In the rows, zero is written as 128.
Rotation paths and how fast each direction turns (degrees per step)
Each turn is a multiple of 5 degrees from 10 to 175, or 0.
Each row of a path follows its step; steps can be skipped.
Path 1:
step 1: [127 126 142 124 141 123 130 128 124 119 147 125 120 123 130 118 116 129
 130 133 131 137 132 128 125 133 139 123 122 134 115 141 139 149 125 119
 131 118 121 123 117 131 134 127 125 136 132 124 127 153 128 126 120 122]
step 3: [132 127 112 118 143 118 131 117 138 131 127 127 122 141 126 136 125 138
 143 115 133 114 130 121 145 118 130 130 122 131 116 134 136 131 138 123
 125 125 140 111 132 123 135 134 136 126 135 128 127 123 137 140 128 133]
step 7: [145 133 130 135 145 136 121 132 125 134 124 112 116 133 132 132 122 128
 126 119 133 125 121 110 129 117 128 125 109 124 120 134 135 132 128 123
 125 124 111 124 120 135 123 121 123 132 120 111 119 138 122 122 128 119]
step 8: [142 132 142 115 122 122 122 126 142 141 123 137 121 133 116 122 130 143
 135 120 143 136 114 123 136 130 133 131 131 135 136 123 124 139 136 129
 124 128 132 121 131 148 122 129 130 136 119 118 129 138 136 134 127 131]
step 9: [119 132 125 118 139 129 126 142 134 125 131 133 117 122 125 130 143 128
 134 126 136 119 114 128 142 125 118 121 130 138 126 140 126 123 128 134
 123 123 129 128 120 117 144 126 133 132 132 125 124 145 133 148 134 149]
step 10: [126 121 133 133 128 139 110 137 138 125 130 114 137 140 132 126 118 131
 133 122 130 130 119 117 129 129 137 120 115 132 124 138 124 139 119 125
 138 102 137 125 128 114 131 127 129 132 129 136 116 143 120 126 128 125]
step 11: [139 124 131 120 131 134 127 121 139 123 113 114 139 140 133 127 118 125
 126 119 143 139 134 122 130 144 122 124 132 128 124 130 115 138 134 114
 125 136 120 126 131 139 118 123 140 127 132 133 139 142 129 139 131 141]
step 12: [126 140 135 129 136 130 122 129 141 120 127 126 123 136 129 132 117 134
 127 122 125 116 119 135 134 120 121 123 127 119 137 143 149 122 148 117
 126 139 131 120 129 130 126 117 129 122 133 122 115 128 126 144 124 145]
step 13: [127 122 136 141 135 143 134 133 121 137 139 134 125 134 122 122 129 121
 129 124 126 133 118 131 146 118 126 128 110 124 125 128 134 141 130 119
 121 128 144 121 134 133 123 124 141 135 128 125 116 152 124 123 129 122]
[127 127 129 128 128 129 129 126 129 129 127 126 128 131 130 130 130 128
 125 128 127 127 123 128 129 134 129 126 126 127 132 128 128 128 130 133
 127 125 129 127 129 124 127 126 130 126 128 122 125 126 126 126 125 124] : 140
[129 130 128 128 126 128 125 130 121 124 129 128 129 129 126 126 130 127
 132 128 128 127 128 126 127 129 126 131 124 130 129 128 127 129 129 124
 130 128 127 126 127 124 124 129 128 127 125 127 128 132 128 123 126 126] : 120
[128 126 130 132 129 128 131 131 132 123 128 127 129 128 125 127 124 129
 125 128 126 126 131 131 125 129 129 126 129 124 126 127 126 128 131 129
 132 132 125 127 130 125 124 127 129 128 126 127 127 130 127 129 132 127] : 60
Path 2:
step 0: [131 141 130 122 126 122 116 107 122 112 125 127 130 119 134 125 124 111
 130 142 124 131 126 118 125 121 136 141 130 131 138 132 134 134 123 119
 117 130 132 125 128 129 136 127 121 124 132 129 128 132 133 140 134 118]
step 1: [118 138 136 123 147 126 118 127 127 128 124 128 144 121 131 126 134 121
 140 129 132 127 142 133 131 129 129 123 124 141 140 119 125 125 118 117
 143 131 135 118 133 132 138 123 126 124 122 143 126 131 132 120 135 131]
step 3: [117 132 127 138 117 128 122 123 127 119 141 140 129 139 123 122 131 125
 134 127 123 127 127 131 139 125 136 129 144 119 125 119 129 135 130 113
 138 133 129 133 136 110 133 125 131 134 137 141 135 129 136 124 123 118]
step 4: [121 133 143 134 124 136 130 121 126 118 113 123 131 136 132 126 135 113
 124 133 129 127 125 112 134 137 138 138 130 129 130 128 137 118 115 117
 122 136 125 120 133 123 130 126 134 130 131 124 118 113 143 130 125 130]
step 5: [116 135 133 124 135 142 137 132 134 133 123 134 132 130 138 127 137 125
 118 135 133 131 120 115 135 127 122 127 127 137 133 112 131 129 136 117
 143 141 129 122 134 141 138 118 124 126 119 130 142 128 123 128 126 125]
step 6: [139 131 136 134 132 118 132 130 135 135 122 125 116 136 115 135 139 130
 124 123 129 130 129 117 122 135 129 129 127 129 139 128 120 140 136 113
 124 136 119 127 136 133 140 135 143 132 132 140 130 128 120 121 115 118]
step 10: [141 133 133 142 122 114 118 134 126 122 140 125 122 119 132 131 133 131
 123 125 136 133 133 129 125 125 124 136 120 130 116 120 124 128 133 125
 135 132 121 120 139 117 140 134 137 116 123 147 133 122 127 119 117 129]
step 12: [129 142 136 127 134 125 124 130 130 123 133 128 137 112 128 129 130 131
 118 135 124 127 142 137 130 140 142 137 134 143 132 116 135 140 129 120
 130 129 130 127 123 125 139 107 118 122 130 122 132 127 128 127 137 126]
step 14: [134 145 129 135 120 116 116 130 130 133 133 141 130 124 120 130 127 122
 132 128 127 121 124 123 148 122 122 131 127 123 119 121 127 120 136 127
 128 130 130 131 132 113 130 123 139 124 116 129 148 127 126 130 134 115]
[126 126 127 128 130 125 126 127 125 127 126 126 130 128 131 130 127 133
 129 129 127 127 129 124 128 131 130 132 128 128 127 126 130 126 130 129
 133 124 130 128 131 123 128 128 127 127 132 131 126 132 128 130 128 130] : 40
[130 128 123 129 125 130 129 126 128 130 129 129 126 124 126 128 134 126
 124 123 127 127 128 125 128 129 125 128 129 128 127 126 125 132 127 129
 127 128 131 128 130 126 127 131 127 127 132 130 128 131 126 126 126 129] : 100
[125 129 128 130 127 127 130 127 129 126 127 128 130 127 127 128 130 126
 129 131 130 127 129 126 132 129 124 126 124 127 124 131 129 125 126 127
 130 124 129 127 127 130 125 128 129 121 126 127 125 128 126 122 127 127] : 115
[128 127 130 131 132 127 124 128 125 131 127 129 128 130 128 129 130 128
 127 129 126 131 131 127 130 126 125 127 127 130 129 123 126 128 131 129
 127 125 125 131 129 130 125 133 129 129 122 130 129 127 126 129 127 130] : 90
[127 125 128 130 128 126 128 126 126 129 128 130 124 124 130 129 128 132
 130 128 130 129 129 125 131 126 127 127 129 126 128 131 128 131 126 130
 126 129 126 124 124 126 125 125 129 130 128 134 129 125 130 130 128 123] : 100
Path 3:
step 0: [146 131 123 135 124 124 113 137 130 133 140 126 133 133 113 124 108 133
 129 132 114 115 128 124 125 126 136 128 133 140 120 126 119 132 134 118
 117 116 124 124 133 118 137 116 122 118 126 126 137 118 131 127 120 131]
step 1: [130 141 135 122 132 133 124 131 115 134 139 133 134 120 129 134 120 105
 131 121 117 119 141 118 126 132 130 129 124 134 128 108 135 134 133 129
 131 143 115 124 127 127 133 133 127 121 113 123 124 120 113 126 127 130]
step 3: [131 135 133 133 131 116 115 135 137 128 134 135 147 139 126 122 127 145
 135 121 119 117 124 129 149 128 119 132 124 118 123 127 124 123 127 142
 122 131 122 144 129 118 145 122 132 125 123 130 131 128 118 122 124 121]
step 5: [123 140 133 133 123 132 134 118 127 133 146 136 148 134 125 123 126 120
 118 122 120 130 139 122 112 136 134 132 123 128 120 129 130 129 136 118
 133 124 115 118 133 120 142 123 123 115 116 125 118 120 121 139 129 129]
step 7: [129 134 123 126 137 120 117 140 113 129 124 146 146 121 125 135 125 131
 123 137 114 117 120 122 137 135 126 121 119 120 129 119 117 132 128 135
 121 140 123 128 124 119 145 131 135 128 132 129 124 138 116 129 121 136]
step 8: [138 147 133 136 115 132 138 125 128 130 121 126 143 148 123 122 126 120
 129 116 123 126 128 127 129 140 127 117 136 130 139 125 127 131 130 142
 133 122 119 132 132 128 142 124 131 132 121 149 119 129 126 122 118 133]
step 9: [123 140 135 137 126 114 130 123 139 130 137 136 133 142 131 128 119 134
 133 129 119 119 143 132 129 120 134 138 126 124 117 141 122 129 136 120
 125 120 118 125 144 126 136 141 142 114 115 128 126 133 123 138 126 132]
step 10: [129 147 119 123 128 133 116 152 126 135 136 127 143 122 113 122 124 132
 126 125 126 117 129 121 122 125 140 129 128 130 120 124 118 118 121 120
 127 133 116 130 129 127 117 130 118 116 123 129 113 131 126 131 115 128]
step 14: [132 136 126 122 114 133 139 139 116 142 133 133 144 133 117 122 117 120
 130 124 131 124 133 134 137 130 137 141 125 123 133 132 118 118 128 119
 136 128 114 129 128 122 127 149 128 125 129 142 114 131 132 127 125 132]
[133 130 127 128 132 126 127 125 129 127 128 127 128 128 129 128 130 125
 128 127 127 126 132 127 127 128 128 127 127 133 125 130 130 131 130 128
 128 126 125 127 128 130 125 132 127 130 126 130 126 127 130 131 135 126] : 90
[132 125 130 126 127 130 124 132 126 129 126 131 127 124 125 130 125 127
 126 127 126 126 125 128 129 131 132 130 123 130 131 128 129 130 124 130
 129 128 128 130 129 130 128 131 126 128 128 129 126 126 128 126 129 130] : 110
Path 4:
step 2: [134 127 123 133 137 112 124 131 121 137 133 123 127 126 130 120 142 133
 134 135 132 140 139 129 138 131 125 116 137 134 126 132 131 137 114 139
 137 127 130 126 119 152 127 129 139 126 119 126 114 122 128 129 132 120]
step 3: [129 123 123 136 123 127 121 137 115 148 138 130 142 131 131 131 138 132
 127 132 143 134 136 130 125 140 129 113 125 129 132 127 123 147 131 133
 128 136 133 120 127 132 127 131 129 129 115 131 120 112 118 121 122 132]
step 4: [130 121 130 139 125 135 114 146 124 143 138 133 136 134 124 125 120 135
 124 124 130 127 121 132 132 115 138 120 126 129 133 139 128 146 136 120
 122 125 128 120 122 119 127 123 142 132 119 128 119 116 123 132 138 120]
step 5: [131 123 129 130 125 124 120 144 127 131 127 131 124 130 133 135 132 124
 114 122 140 124 128 129 136 116 136 121 132 132 136 138 123 136 103 129
 120 117 130 131 129 132 126 123 153 126 130 128 126 120 131 134 138 119]
step 6: [141 133 130 131 120 124 127 127 126 134 130 123 132 131 131 132 134 128
 115 137 154 132 118 123 123 128 131 127 136 130 143 119 112 134 118 145
 118 118 124 127 128 123 126 137 141 119 134 128 133 118 119 128 127 126]
step 8: [123 132 122 121 124 127 126 132 132 132 129 134 118 121 127 127 142 128
 119 130 137 118 124 111 127 139 125 121 124 130 121 141 130 118 132 126
 133 120 119 141 134 119 132 117 152 130 119 124 129 116 125 136 134 116]
step 10: [127 120 137 127 137 125 123 126 141 133 115 120 141 127 116 127 127 125
 122 144 128 142 133 129 124 130 128 126 136 131 132 147 122 122 134 137
 128 117 127 126 130 123 134 115 135 124 117 119 126 125 116 126 129 148]
step 12: [131 118 134 129 120 132 125 135 134 134 129 133 128 123 117 112 133 112
 125 136 130 126 140 118 134 133 132 122 142 121 141 128 116 119 119 112
 143 132 121 118 127 128 127 132 125 125 127 126 119 118 121 135 118 120]
step 14: [134 127 138 133 129 135 119 132 112 129 122 117 139 129 135 120 143 119
 132 124 119 133 129 117 123 130 113 132 128 126 126 143 126 125 123 130
 127 123 138 112 115 130 136 138 142 135 132 123 132 116 126 135 134 124]
[126 130 130 128 128 130 123 129 129 128 126 132 129 124 128 127 127 133
 129 127 126 126 130 129 123 126 129 125 128 130 124 128 128 126 129 127
 128 128 133 128 127 125 126 129 128 126 127 128 132 125 125 128 125 125] : 100
[126 129 127 127 132 130 126 125 127 129 131 128 129 128 130 129 131 133
 125 129 127 125 122 130 128 131 127 129 127 128 129 128 125 128 127 131
 126 131 125 129 128 124 135 128 126 129 130 128 126 126 128 127 127 125] : 145
[131 130 130 127 132 129 128 125 126 127 127 128 123 129 126 129 129 129
 127 130 130 131 130 133 129 125 124 124 130 129 130 129 125 128 126 131
 128 124 129 128 126 131 129 127 128 125 130 130 131 129 131 130 124 129] : 95
Path 5:
step 0: [112 129 129 131 127 129 128 123 131 132 120 118 122 132 140 139 126 134
 129 130 120 121 120 132 116 133 130 129 127 131 137 123 131 127 114 136
 129 134 108 118 134 128 119 140 126 122 142 136 144 124 131 120 140 115]
step 1: [144 134 113 132 117 131 117 128 121 124 124 132 110 131 125 145 119 130
 129 137 132 141 132 132 119 121 137 130 141 125 130 120 128 123 119 135
 137 125 127 127 125 133 128 128 134 128 113 132 142 115 119 129 134 126]
step 3: [137 126 128 139 128 136 139 116 135 141 129 140 129 144 119 126 133 138
 129 129 140 130 125 141 127 121 136 113 132 123 112 133 128 126 124 134
 125 145 126 128 133 117 130 122 128 120 136 128 122 136 120 139 128 135]
step 4: [115 134 130 131 135 129 112 128 133 140 129 137 138 141 134 131 135 125
 128 140 119 132 120 115 125 124 128 120 126 118 118 125 116 125 132 127
 132 135 133 131 144 117 135 127 120 129 116 134 113 120 134 117 131 123]
step 5: [119 124 115 125 123 120 130 112 126 128 126 117 116 141 118 133 113 133
 122 126 116 127 119 131 122 128 125 131 133 125 133 136 127 119 147 126
 135 136 128 126 127 126 131 124 113 136 125 117 119 127 145 130 127 135]
step 7: [120 132 122 130 141 125 133 135 125 120 135 134 129 123 112 119 128 131
 123 133 122 119 127 130 130 132 122 120 136 139 123 139 130 124 122 122
 140 131 135 118 109 119 133 121 131 146 128 127 131 121 107 126 122 120]
step 10: [122 111 124 128 123 134 133 131 132 133 127 121 140 128 140 138 125 126
 138 122 129 130 124 120 140 122 136 137 136 124 132 120 119 133 137 115
 140 131 118 122 118 137 129 144 117 133 136 130 129 138 120 127 129 111]
step 11: [143 129 113 131 126 138 139 130 138 113 138 124 117 150 134 130 119 124
 126 127 131 124 123 133 122 132 129 118 130 133 128 127 116 132 126 124
 134 130 124 129 131 133 128 145 140 127 141 142 134 128 123 125 122 134]
step 12: [138 117 112 131 131 127 118 131 128 125 130 132 129 121 131 136 135 131
 125 126 122 132 129 126 135 134 127 121 116 133 127 118 118 129 121 121
 146 123 118 141 143 126 120 110 126 119 127 132 130 116 121 114 116 125]
[130 124 127 129 129 128 124 125 127 131 127 122 129 127 127 129 128 127
 126 127 132 127 133 128 130 128 131 129 126 130 132 127 128 128 131 130
 129 127 130 129 127 131 126 125 126 128 125 125 128 127 131 131 125 130] : 100
[129 129 127 126 127 129 127 127 125 129 128 128 133 126 126 129 130 127
 133 127 131 125 134 128 130 125 125 127 128 124 125 127 130 128 128 127
 124 134 129 127 127 123 128 130 129 126 128 126 124 126 127 129 129 129] : 65
[129 124 129 126 126 126 125 128 130 129 131 129 133 127 130 129 131 132
 127 132 121 126 130 127 130 130 131 132 125 128 129 128 129 131 127 128
 128 128 129 130 130 129 126 131 125 125 128 130 127 127 127 130 131 126] : 175
[128 126 128 126 129 127 127 127 128 127 130 130 130 131 127 128 127 129
 127 129 129 126 125 128 131 132 126 128 129 130 126 126 128 127 131 134
 129 126 130 129 128 127 132 123 130 129 128 124 124 128 131 128 135 128] : 35
[127 124 126 127 129 127 127 126 128 128 125 126 131 125 129 126 127 134
 126 129 127 126 126 128 127 127 127 126 132 124 132 129 128 128 127 125
 128 128 123 128 129 127 125 127 130 131 131 125 128 133 128 130 130 129] : 140
Path 6:
step 0: [132 129 129 143 119 128 140 139 124 116 117 146 130 118 128 117 131 121
 129 121 122 114 125 132 133 113 123 137 130 128 130 126 137 125 119 129
 142 118 121 124 131 112 130 137 138 130 134 115 132 135 110 130 136 122]
step 1: [140 124 137 123 122 139 126 114 143 137 123 107 127 131 127 130 133 122
 131 128 117 134 125 135 133 126 115 123 131 125 135 133 127 125 126 130
 119 150 130 139 145 127 126 124 118 114 123 123 111 121 135 126 121 126]
step 2: [113 120 129 128 131 125 120 140 110 136 141 139 131 132 140 142 122 122
 130 130 145 129 140 127 142 131 137 143 137 127 111 125 122 122 129 124
 122 133 130 124 124 133 130 118 136 133 128 142 121 137 128 133 120 126]
step 3: [128 142 120 128 138 110 130 126 141 113 134 128 128 129 133 109 131 129
 113 120 137 134 116 131 117 120 121 119 126 140 130 136 132 133 126 120
 130 123 129 128 121 137 139 131 130 127 114 131 141 122 145 121 132 125]
step 6: [131 115 126 113 138 120 119 130 142 137 121 134 123 143 131 120 130 135
 136 122 140 132 135 131 126 129 134 132 129 132 132 124 130 121 138 133
 117 130 118 137 147 124 120 123 140 124 130 136 108 115 140 128 118 129]
step 7: [114 129 125 132 121 120 131 143 127 122 134 125 135 132 127 138 132 118
 115 133 123 136 124 130 123 140 135 123 131 120 113 126 125 129 123 110
 123 110 132 113 133 144 130 130 122 122 127 137 136 151 134 132 126 124]
step 8: [139 132 119 134 141 115 127 119 131 138 126 125 130 112 120 128 114 127
 129 137 131 117 130 116 125 122 134 120 125 136 141 133 135 131 126 127
 133 137 117 120 111 123 134 132 121 132 131 122 147 109 137 123 129 120]
step 11: [133 108 121 113 145 114 127 142 129 132 126 127 130 132 123 128 147 136
 133 134 134 123 143 123 128 133 133 139 133 130 125 120 130 128 130 130
 112 108 143 134 119 132 130 120 127 133 125 133 129 133 132 122 136 121]
step 12: [122 127 130 142 123 126 123 124 119 123 120 129 136 123 121 123 129 135
 117 122 143 133 109 131 129 139 119 117 127 123 131 128 130 135 121 118
 141 117 122 116 131 127 126 155 119 118 135 124 142 127 131 132 117 124]
[125 129 127 131 124 125 131 121 128 129 128 130 130 127 130 129 131 124
 124 126 131 130 125 128 125 127 129 129 130 130 127 130 128 128 128 128
 129 125 131 126 128 128 127 126 127 126 129 124 129 129 123 130 126 129] : 155
[129 126 128 130 123 125 129 124 125 130 129 128 126 127 126 129 128 125
 129 132 124 129 129 125 129 129 125 130 127 126 126 123 126 127 132 128
 123 129 127 127 124 129 131 127 127 129 127 129 128 127 129 126 129 128] : 120
[128 129 127 126 129 127 129 129 125 128 125 127 129 133 126 125 125 129
 124 130 130 132 127 125 130 127 131 132 126 132 127 129 128 127 130 128
 126 130 132 127 130 129 132 132 124 127 131 130 130 131 128 126 126 126] : 80
[130 132 128 129 125 125 127 131 132 128 130 125 132 127 128 128 130 131
 127 125 130 130 131 127 129 126 130 130 126 129 120 125 127 130 130 129
 128 127 128 127 129 129 124 127 129 128 126 131 130 126 128 126 130 128] : 90
